0: [101 132 136  75 122 122 150 106 105 163  84  98 101 154 110 182 150 151
 119 148 130  70  99 171 118 193 122  62 144 136 182  63 117  88 104 117
 126 119 136 216 144 172  62 127 177 135 135  85  65 130 110 116 117 119
 135 255]
1: [133 152  50  86 172 103  84 174 160 131 125 160 198 202 249 150  89 130
 164 114  72 200 236  77  99  53  95  60  91 135  59 167 121 105  66 180
 128 170 137 186 107  82 121 107 143  89  50 103 179 145 100 133 134 159
 196 134]
2: [122 121 102 113 109 145 100 125 132 221  95 117  80 147 136 124 141 200
  94  67  67 109 183 121 165  57 119 127 129 126 234 116 163 107 171 181
 183  94 132 179 145  94 126 141 126 140 169 124  95 127 118  46 193  73
 134 243]
3: [169 127 191  85 140 100 108 127  89 118 155  93 124  53  88 165 114 101
  25 174 228 151 131 137 115 164 136  48 108  93  97 154 135 124 151  68
 110 102  80 131  89 186  89 119 142 158  79 125  92 131  58 212 119 170
  97 109]
4: [133 169  94 180 181 150 193 109 104  96 150 119 124 119 139 113 100 144
 213 190 117 195 152 145 120 168  93 161 129  91 122 124  54 216 110 143
 127 115 121  47 145 168 183 131 126 129 138  89  85 164 204 153 124 120
 120 112]
5: [ 90 164 153  73 100 162 176  95  82 129  99 108  89 174 106 171 109 156
 135 179 122  58 132 154 162 148 106  85 150 105 190  76 121  93 100 103
 128 114 123 179 132 171  32 103 192 136 124  98  70 112 144 116  89  76
 103 238]
6: [139 152  66 196 169 124 175  96 121 114 176 130 142 143 150 110  94 166
 203 202 119 205 142 134 110 150 119 153 121  80 134 144  82 235 122 130
 182 116  90  42 132 160 196 172 135 148 138  79  91 197 199 181 120 102
 126  85]
7: [192 115 116 165 102 126 104  65 189  72  73 114 120 160  99 138 154 130
 132  82 158 116 171  97 146  93 139 250  88 211  92 147 142  74 116 142
 151 134  76 100  93 168 184 144 114  92 137 158 216 121 106 129 133 142
  88 165]
8: [196 100 118 178 121 133  96  53 179  48  71 127 146 184 124 141 155 117
 147  58 174 121 183  83 123  79 124 255  77 213  67 148 144  66  88 152
 135 146  69  78  99 179 186 159 131  80 109 174 221 125 121 150 115 160
 105 128]
9: [105 136 139  68 129 189 182 121  61 133  93  98  76 136 113 146 164  75
 178 115  80 148  72 162 100 187 156  82 145 112 139  80 116 146 131 158
  99 128 183 143 149 168 101  53 126  63  89 101 118  90 156 159  53 176
 110 147]
10: [156  84  71 129  93 157 138  90 113 118 165 194  86 151 218 103 108 125
 144  97  89 200 130 101 146 166 147  75 129 105  87 110 117 122 176  98
  72 109  21 125 114 114 115 117 188 141 148  82 132 171 145 218 106 159
 157  72]
11: [112 143  72 190 181 127 196  99 114 114 143 128 150 113 162 107 115 163
 196 185  92 165 109 159 117 162 107 128 116  80 125 122  78 242 121 131
 166 113 137  44 151 149 190 166 148 135 136  98  74 204 200 141 124  94
 144  66]
12: [117 150 129 186  98  80 104  95 212  90 156 161 145 160 162  99 202 133
 170 163 144 112  68 100  99 123 186 232 124 181  65 101 131  76 108 122
 114 119 116  75 127 142 184 183 137 152 111 143 139 159 112 125 162 137
 108 140]
13: [110 117 102 110 117 133  95 132 133 205  96 111  74 133 132 120 154 189
  91  69  62 113 178 102 168  57 131 136 116 112 221 125 169  97 160 172
 177 101 127 166 131  89 136 143 132 145 168 122  98 133 122  54 198  76
 139 228]
14: [152  90 112 161 105 132 110  68 188  97  69 109 124 135  99 124 164 153
 116  69 127  95 128 109 155  95 152 224  85 206  96 124 164  86 125 138
 166 128  99 107 106 154 181 145 123  94 151 166 183 141 107  97 147 113
  99 141]
15: [100 142  98 115 119 105  88 158 155 159 117 127 101 162 149 116 163 176
  84  69  69 132 159  92 148  82 149 143 100 138 205 116 148  73 145 140
 153 133 105 147 144  82 143 152 129 166 162 104 116 135 118 121 189 103
 160 238]

[103 155  94 148 157 189 141 231 138  87  17 129 184 127 227  95 153  32
 107 114  86 100  94 142 217 160 133 159  47  97  71 126 172  97 216 155
 111 138  77 132 160 145 113  83  85 139 113 211 154 116 161 141 164 101
  70  59] 14 10
[131 162 125 147  68  70  48 179 163 155 211 146 150 134 186 145 116 175
 189 201 122 143 140 148  80  76 105  79 161 165  54 167 119  96  82 128
 111 133 208 143 106 100 175 132 132  84 104  81 134 126 116 138 140 152
 192 166] 1 12
[116 158 130 199 103  72 104 110 216  84 139 149 139 155 150 107 191 142
 144 165 155  96  70 113 114 127 180 224 120 182  52 112 134  63 102 118
 114 128 116  71 124 131 180 182 133 136 123 137 138 156 130 122 167 116
 111 142] 12 14
[107 160 109 206 155  90 213 127 120 140 148 115 124 131  89  96  66 197
 155 169  62 169  89 100 144 190 102 180 112  45 188 118  63 223  87  86
 186 182 144  48 165  89 103 144 127 145 142  89  54 202 173  66  60  88
 122  25] 11 6
[110  63 112 117 157 153 153 147 100 152  85  97 129 107  88 102 134  85
 137 102  79 162  66 139  74 186 125  98 138 109 146 117 118 188 169 145
 117 139 188 157 146 140 115 111 121  77 155 129  91 117 136 139  94 160
 144  81] 9 11
[152  93  89 100 110 117 102 107 111 100 162 173 116 122 172 131 112 126
  91 145 126 163  97 135 103 200 139  33 115 139  75  99 118  80 141  65
  63 130  39 147 113 119  87 143 186 139 111  76  88 169  96 206 120 193
 181 102] 10 3
[123  77 132 142 123 196 141 180  94 113  93 107 122 116  91 109  95  38
 150 113 102 206 137 147  84 186  78 108 150 106 155  96  97 167 174 131
  74 131 160 155 136 170 110  72  95  89 164 138 107  86 150 153  97 152
 114 104] 9 4
[106 154  84 135 156 182 143 225 137  80  19 127 188 136 225  93 159  31
  98 109  74 112 107 137 223 156 141 166  34  97  70 122 167  96 221 164
 127 133  64 132 167 154 116  84  91 142 108 223 159 117 158 141 166 104
  70  66] 14 7
[160 157 142 144  64  92  65 171 131 162 212 139 122 117 174 150 100 165
 189 203 127 146 168 136  96  62 101 101 174 140  71 197 140 102  93 152
 111 108 198 129  73 104 151 113 117  83 110 105 153 101 115 116 130 139
 162 155] 1 12
[139 169 129  86 215 135 172 100  58  88  93 128 112  98  90 117 132 131
 185 205 103  98 103 141 160 202 123 174 118 112 146 128 151 148  47  96
 110 158 109 136 123 140 109 130 105  94  92  79  71 109 161 158 113  88
 155 143] 4 5
[131  85 125 134 132 179 138 152  90 133 102 107 124 126 100 103 114  64
 153 110 101 192 110 127  78 177 104 117 145 109 150 118 102 182 159 147
  87 145 167 142 135 169 115  95  97  78 162 121 113  94 141 165  97 166
 120 101] 9 4
[ 60 203  78  94 136 134 162 125 140 158 118 158 148 174 178 136 117 103
 192 146  49 108 163  98 124  30 137  41 147  91  74 151 138 135  89 174
 166  93 152 143 106 101 118 112 209 160  92 107 155 155 134  95 123  76
 105 117] 1 15
[ 97 146 158 111 186 156  96 156  30  89 172 182 145 105 132 112 133 127
  85 112 174  30 129 129 161 147  58 109 123 124 191 116 198 135 121 142
 140 180 119 110 163   8 126 208  49 143 151 135 116  73 195 155 148  23
 175  27] 15 13
[ 84  74 128 111  97 152 107 189 130 151  61 115 141  53 105  61 186  37
  55  88 112 113 113 133 169  72 205 179  98  51 204  91 173 122 190 130
 125  68 130 185 123 148 121 124 102 221 207 215 139  52  79  29 240 101
  71 122] 13 2
[ 79 117 136 130  87 138 118 193 112 141  59 109 154  50 115  67 183   6
  38  79 122 103  90 149 177  81 192 198 111  54 211  77 169 106 168 139
 124  77 126 154 133 142 106 142  94 231 211 239 147  20  94  32 222  87
  77 122] 13 15
[165 136 221  96 139 116 102 159  56 126 177  97 122  46  84 131 111  63
  40 162 249 147 167 155 106 126 107  77 146 104 111 146 129 159 133 100
 126 110 133 121 135 144  68 100  72 176  86 154 139  74 102 123 165 157
  50 126] 3 9
[ 83 198  64  89 137 126 142 138 138 156 123 165 143 174 185 150 106 105
 176 145  55 123 173 110 125  17 130  44 144  93  82 152 155 113  79 174
 168 104 153 172 104  81 114  97 196 159  82 113 174 142 112  70 123  91
 123 108] 1 15
[178  91  96 157  72 124  74  61 207 129  95 110 106 166  86 133 116 202
 118 103 144 108 150 143 187 109 138 182 116 229 119 123 131  92 152 115
 150 134 103 156 119 129 202 127 111  72 169 102 170 135 104 125 155 100
 135 244] 14 7
[151 122 139 153  92 124  97 146 138 172 130 126 112 118 139 143  94 161
 169 135 130  85 138 165 116  90  86  78 159 175  75 197 147  92 106 140
 125 122 198 143  93  82 156 119 131  80 123 137 136 114 139  91 122 125
 171 113] 14 1
[146 109 124 132 146  94 134 117 153 159 177 104 174 148  58 156  59 172
 109 165  60 171 154 133 110  55 127 115 112 113 116 214 137 168  96 135
 193 148 166 123 116  82 109 139 187 151 109 120 146 181 125 121  59 188
 107  92] 6 11
[163  76 106 156  84 101 155  60 176 113 140 165 149 164 139 126 143 143
 196  73 135 114  66 107 135 169 138 185 159 232  72 152 112 110 123  92
  61 126  88 117 143 146 181 141 172 116 120 144 166 154 129 157  59 221
 204  61] 12 14
[183  76  83 152  63 150 151  65 138 109 155 187 113 158 171 112 120 110
 204 107 123 187 106 111 109 141 148 150 168 167  62 137 136 134 141 110
  81  98  61  91 110 159 158 108 176 109 120 116 182 150 146 177  97 183
 167  72] 10 12
[140 115 207 101 180 112 102 158  83 145 163 102 145  46  71 122 118  94
  39 150 212 121 136 155  87 120  86  54 150 109 104 172 131 172 120 104
 154 139 175 147 159 111  48 113 106 173  89 160 116 120 105  76 163 153
  60  89] 3 0
